(in the rows, 128 means zero)
Each path below is one point turned by a fixed rotation once a step. After each direction that follows a path, write how fast that rotation turns it, in degrees per step (0 if it stays still).
Each turn is a multiple of 5 degrees from 10 to 175, or 0.
Each row of a path follows its step; steps can be skipped.
path 1
step 0: [130 128 126 124 120 122 131 130 137 121 127 129 135 128 129 120 120 140
 132 129 128 132 127 133 126 126 133 125 122 137 129 126 122 117 140 132
 130 133]
step 1: [133 126 125 129 134 138 124 133 128 127 128 130 126 130 136 141 119 131
 128 123 125 129 133 126 117 132 134 139 121 125 132 128 119 132 126 135
 130 133]
step 2: [127 124 128 131 131 130 125 118 126 111 126 116 134 124 129 129 124 121
 130 127 122 126 136 129 126 134 123 121 128 121 130 123 130 127 125 128
 117 125]
step 3: [120 125 116 124 129 124 135 122 129 127 128 117 124 131 131 129 127 137
 124 136 124 122 125 122 129 114 132 121 127 133 126 130 128 137 124 129
 128 128]
step 4: [131 129 125 138 126 126 126 137 135 123 122 130 136 125 119 129 123 126
 128 132 138 129 136 121 124 120 135 133 134 138 129 131 132 129 133 132
 133 123]
step 5: [130 123 134 123 129 127 134 126 127 127 121 129 145 130 136 134 126 130
 126 130 132 139 126 132 128 131 135 125 125 129 127 129 121 116 127 136
 127 136]
step 6: [121 127 124 132 127 133 124 124 135 126 122 126 124 132 129 125 128 131
 134 130 130 125 128 130 113 131 126 136 123 120 130 122 122 132 119 133
 120 139]
step 7: [135 125 132 128 134 128 129 131 135 118 130 119 120 125 130 126 127 133
 120 128 131 128 134 127 124 127 131 113 123 121 128 125 135 133 126 133
 120 118]
step 8: [133 138 125 133 124 127 143 119 133 131 129 122 133 126 132 125 125 128
 129 132 119 129 135 123 131 119 134 129 126 140 134 126 129 131 126 132
 131 128]
step 9: [123 127 126 129 125 132 129 135 125 117 120 132 133 134 120 129 114 133
 131 126 130 132 128 134 125 127 145 133 130 132 129 126 128 124 125 123
 134 124]
Directions:
[128 128 129 126 128 131 125 129 129 126 128 125 128 128 130 130 129 127
 132 127 126 131 125 128 126 131 130 130 129 129 128 130 130 125 126 128
 130 131]  85
[126 128 129 130 130 129 131 127 127 126 126 130 127 127 130 126 127 127
 128 131 126 126 129 129 128 128 129 126 132 131 128 131 129 130 127 126
 130 126]  70
